Rotation paths and how fast each direction turns (degrees each step):
Each turn is a multiple of 5 degrees from 10 to 175, or 0.
Each row of a path follows its step; steps can be skipped.

step 6: [ 30  17  16  45   0   4  14 -15  13   7   4 -68 -45  41 -10   0 -17   6
  31 -14 -22 -30 -93  35  30   4  -5   4  17 -49   8 -40   6  13  31   1
  34 -15 -31  -1  46  -9  21  21 -41  28 -20   2  -7  26 -52 -54  10  37
 -34   0  44   6 -44 -31  16  -7 -20  28  33 -54  22 -40  -7  15   4 -12
 -26   1  -9 -14 -11]
step 16: [ 23 -11  77  57  14  47  14 -38 -50  35 -16 -18  49  21 -57  17 -27  42
 -48   5  16  -7  29   3 -12  10 -27 -19 -32  21 -16  10  -5 -40 -14  -4
  54  10 -16 -18  43  50  -9   5  -9 -52 -19  -4 -15  -6 -26  10 -12  23
 -40  27  22 -18  19 -15 -26  16 -27  34 -14  -4  21 -12 -34  28 -22 -15
 -33 -22 -11 -48  10]
step 25: [  7  26  68  47   1 -25  23  13  11 -88   3 -23 -10  40  14  52 -21  47
  -3  35 -10  -3   4  59  11 -13 -11 -19  18  -5  -9  27  16  -5  12 -38
  28  13  -5  31  54  46  37 -17 -46   7  23 -20  44   9 -12   4  44  -1
   6 -44 -36  -2  10 -13   1 -16   6  39  -3 -59  26 -26 -18  43   3 -16
 -14   1 -25  22  13]
step 26: [-74 -52  34  -4  13   7  24   4  -9 -80   7  11 -45 -23  -9 -10  22   6
 -17 -16   5 -22  34 -31  -6  29 -34  35  32  14   0  -8  25   3   5 -26
  50  67 -11  15  67  17  16   7 -29 -34 -25 -27 -23  24  33 -17   5  16
 -25  26  11  21  23  40 -42   9   4 -39  -2  10  17 -14  -2  -4  31 -18
  56 -24  25 -34 -25]
step 28: [  1  10  10  27 -47  40  27  25 -72 -26  33  -4  -3  34  30 -20  -8  -7
 -34  -5  48 -38  25  51  -9  -9  16 -13  26   7  30  33  52   2 -16 -44
  15  57 -12 -17  41   6  28  -1 -40  -3  -3  19  45  -5  12  47 -12  36
 -40  11 -26  -9  17 -42  32  -6 -16   1   4  -3  -3   5 -51   4  19  -5
 -23  45  11 -63  33]
step 29: [ 19 -28  39  43  -3  20 -19  -6   7 -28  -4  11 -46  35  15  26  -1 -20
  38   9 -27  28 -28  13  22 -11  -5 -14 -25  28 -13  48  39  12  20 -20
  52  17 -25   7  26 -25  78 -37 -11 -64 -15 -33  19  19 -17 -17   1  53
 -14 -11  -6 -25  11  31 -37 -19  20 -55 -45  33   8 -40 -16  -9  -7   8
   4 -63 -26 -25  26]
step 30: [  3  -5  -1 -47 -45  22  25 -18 -57 -19  24  -9 -60 -16 -17   1   2  -5
  -8  -8   2  54  -8  21  -8  13  -8  28  49  27  61  -7  36  37  30  -2
  25   8 -37 -19   7   6  -1 -16  12 -84 -46  22   3  34  47 -12  -3 -28
 -17  42 -24   4 -38  28  13 -31  -3  25  17  30   2  55   3  54 -34   1
  26 -28   3 -21 -17]
Directions:
[  8  -7  -8  12  -7   2  -1 -13  -5  -1  -3  -1   2   0   4   8   2   5
   1   3 -10  -4 -14  -1   7   7  -9  -2 -14  -3   0  -2  -7 -14  12   1
  -4   4   2  -7   5  -6   9   2   2   7   8 -11   8  -4  -3  -6   9  -2
  11 -13  -5  -4   4   7   0  -7  11   3   5   2   1   6  -5  -5   1  -3
  -8 -10   2   4  -1] => 175
[ -9   3  -1  17   4   1  -7   6   2   2  15  -9   2  -4  15 -15   1  -9
   7   2  -4  -5  -9  -5  -7  -2   1   4  -1  -3  13  -1  -3  -6   3   5
   7  -2  -9  -7  -2   3   2  -2  -6  -1   1  -7  -4  -6  -9  -1   3  -1
  -2  -3  -3  -7  -5   2  -5  12 -11  -4   4   7   1   2   3  -5  12   6
  18   3  -4   0  -3] => 160
[ -8  -1  -2  -6   7  -2  -2  21   5  -3   0  -5   1  -4  -1   3  -5   0
  -1  -2  -4   2   5   5   1  -3   2   8   3   3  -3   9  -2 -16 -13  -1
  -7   3  -2  -1   9 -14  11  13 -11   6  -7   1   5   4   3   1  14  -5
  -2   0  -5   0  12   1 -11  -8  -6   1   9   4   1  -2  -2   3  -4 -12
   2   3   0  10  -7] => 25
[ -4   3   1  -5   1  14   1   3  11 -11  -8   2  -2  -1  15   8 -11  -4
  -5  13  -3   9  -5   3  -7  -5   7   3  -6 -10  -8 -13   6   2  15  -3
  -2   3 -11   2  -4  -6  -3  11   0   3   8  -6  -8   7  10   1   1   3
 -13   2  -1  -4  -2   2  -4  -1  10   1   0  -3   3   0   5   7   2   5
   5  -8   3  -2   4] => 95
[  3   9   1   5  -6   0  -4  -1   1   0   7  -6   3  -2   3   8  -9   2
  -4  -2  -3  -4   0  -3  10   2  18 -14   4  -5   3   0 -11   2   7   3
  -5   7   6  -4   9   5  -5  -8 -14  -2  -4  17  -9  -9  -8   0   9   3
 -16  -1  -2   1   6  -9   2   1  12  -4  -3  -3   1  -1 -10   1  -3  -1
   2   1   9   8   0] => 115
[  4  11  -2  -4   8   1   8   5   5   0  -1  -4  -1   5   7   5   2   0
   3  -3  -1 -19  -4   2  -4   7  -5   0   0  -3   0   9   7   8  -9   8
   0  -4  -3  11   5   1  13  -4   0  11  13   5   1  -3  -3  11   0   2
  -5  -7   1   7  -6  10 -11  -9  -2  -4  -5  -1   0  14  -7   2  -4  18
  -3   2   5  -2   8] => 100
[  9   4  -3   3 -13  13   1  -1   5   4   3  10  -3  -2   2 -11  -6  -7
   2  12   4   8  -7   7  11 -11  -4  10   5  -4  -2   3  12 -10  -2   7
   4  -1  10   4   6  -5   8  -5   2   2   0   2  -2   1  -6   4  -1   0
   0   0   9  -5   1  -9  -3   6  -3  -2   7 -10 -10 -14 -10  -8  -9   7
  -6   5   8   2   2] => 80

step 0: [ 26  34  -2  23  11   9  -2 -18  -7 -32 -63   4  66  36  -4 -15  25 -34
  -7  -3  -8  40  -2  23  11  28  24  -1   5 -24 -18   0 -65 -16  -8 -13
  33 -28  -6   7   2  45 -21  35  51   4 -28  17   8 -11 -48   4  11  -8
 -22  35   0 -74 -32 -20  26  20 -17  25   2  -3 -15  20 -10 -20  33  42
 -19 -24 -53  27 -60]
step 4: [ 44  17   6 -32  -1   3   6   4  79  57   0  21  39   2 -21   5 -16  13
  29   2 -18  -2 -22 -10  -7  -1 -26 -27  27  -1   8  14 -31   8  20  27
  34  21   9  -2 -11  -1  31 -45   0 -13 -31  -6 -11 -35  25 -68 -47  22
  10   1  16  52  10  18  29 -57  48 -48 -46 -20  25 -13 -11  26 -41 -24
  43  30 -17 -18  -9]
step 6: [-22  -6  -7 -44  -8 -31  25  30  23  26 -11   8 -10 -42  -2 -74  50  30
 -62  -8   0   5  11  48 -24 -35   7 -48   4  33 -32  30   3  67 -10   8
  12  -8 -34  11 -25   1   6  47 -12   5 -15  -4 -23  52  25  30  49  38
 -15  27  16   6  -1 -13  20 -19 -19 -30 -33   4  22   2  12  -6  16 -37
 -16  29  -1  17 -51]
step 8: [  6  18  28  18  14 -14 -13  29 -81 -16  -1 -23  -6   5  -8 -24  34  23
  79 -44 -55 -14   4   4  51  21  43  -7  -7  14  26 -16 -16  14 -40 -11
  32 -14 -28  28  13  -2 -45  33  44  18  14   1  34  13 -31 -24  59  -7
 -12 -10   7 -25 -56  13  31  -4 -34 -33   8  41  18  18   4 -24 -16  -9
  12  -7 -35   8  -3]
step 20: [ -9  13 -27  44  19  19  17 -15  15 -25 -13   5 -13 -14 -58  69  25 -35
  13 -18   1   3  -3 -19  -1  28 -44  -1   8   5  59 -43  32 -40 -31 -14
  25  46  15 -14  44 -14 -20 -33  17  51   8 -28 -43   5 -21  -3  53  10
  12  11 -26  -6 -20  11 -31 -19 -32 -29 -26 -13  -2 -13 -52   8 -25  56
  25 -19   3 -12 -45]
step 23: [-30   2  -7  -4 -37  13  34  48 -10  -7 -23  25  35  -7   1  12  15 -19
 -29  18  30  18 -23 -35 -20  25   8  10 -21  33  33  24  28 -35  48  36
  53  17 -39  56  -3  17  21 -10 -19 -15  -9 -40 -17  -7   2  -9  12  63
   5   8 -12  -4 -15   1 -56 -11  72 -35  10  58 -26  12  -6  20  31 -12
 -11  52  33   2 -35]
step 25: [ 40  26   1  13  53  -4   7 -30 -38 -32 -22  11  -2 -30  64  -2  14  -1
 -34  32   6  11  22  -9  65  -9  18   3  44   1 -20   8  17  18  -8   0
 -50  26 -47   3  18   3 -40   4  -7 -48  -2 -10  49  42 -12 -32   2  -9
  16 -26  16 -47  17 -17   4 -42  16   2  -8   9 -10  44  55 -13  43 -40
  12   9  30  -1 -57]
Directions:
[  1  -7 -11   5   3   3   8   3   5   3  14  -6  -1  -5   2   5   4   5
  -2 -12 -10   3 -11   3  -1   2  -6   4  -2  -8  -7   4   2  -2   5  -4
  -4   0  -5   6   5  -3  -2   9   6   2  -2  -2   7  -6  -6  -9   8   7
  11   7  -8  12  -6   4   6   0  -1  17   3   8   6   3  11   9  11 -12
   0  -3   1 -10  -3] => 20
[  1  -1  -3   5  -2  -8   8   3  -3  -6  17   8  -7 -11   3  -2   0   0
   5   0   6   1   5  -7   8  -5  -5  11  -1  -5   2 -11  -2  12   4  -3
 -11   0   3   1   7   1  -5  -3   2  -4  -5   7   7 -17  12  -6  -7  13
   4   7   4 -11   6  -4  -2  -5  -3   4  -3  -9   1  -5  -8   4  -7  11
   4   4  -9   7  -3] => 45
[ -4  11   5  -5  -6   5   8  -1   6  -4  -6   9   1   7  -4  -2   5   2
   5   2 -15  -1  -4  10   5   1  -5   1  -1   0   0  -6  -5   3  12  -2
  -2  -5  -3  -9  -2  -4   6   6   2   3  -2  -3  -7   1   1  -9   8   8
   5 -11  17   0  -2   8   9   1 -12   2  13 -14   3  -6  -1  -7   8  -3
  -1  16  -1   4  10] => 10
[ -4  -1   5  -8  -6  -3   5   8   1  -6   9   4  11   3   5   0 -12  -3
  -2  10 -12  10  -2   9  -7   2  13  -1   7   1  -2   0  -6   3   2   0
  -5   3  -8  -8  12  11   8  -8   9  -1   1   3  -1  -1  -5  -2   1   7
  -8  -1   5 -11   1   0   1   3  -5  -8  -5   9  -2  16   5   7  -8  -6
   7   4  -1 -12 -12] => 175
[ -7 -12   1   2  -1   1  -8  -4  -5  -5  -7  -8   3  -5  -2  -8  -2   5
  19  -1   4  -1 -11 -11   6  -5   6   8   2  -2   5   7  -9  11  -4  -8
   0 -13  17  -3   1   4   9  -6   7 -10   2  -6   7   0  -1   0   9  -4
  -8   0   9  -1   5   1   5   3   5   6   5  -8   1   3   0   6   4  -4
  -2  -4   6 -14   4] => 130
[  4   7  -2   1  -4   4 -16  -9  -2   0   8  -5   3   2 -12   4  -5   3
  -7   5  -1  -1 -10  10   2  -2   9   7 -12   0   2 -14  -1   1 -11   5
   2   2  -3   8  -5  -1  -6   6  -3  -2   7  -6   6   8  -3   0   5  -2
  -4   4  -2 -19  13   3  13  -3  -2  10   2   4   5  -6   8   3   4   9
  11   4  -5   1   1] => 40
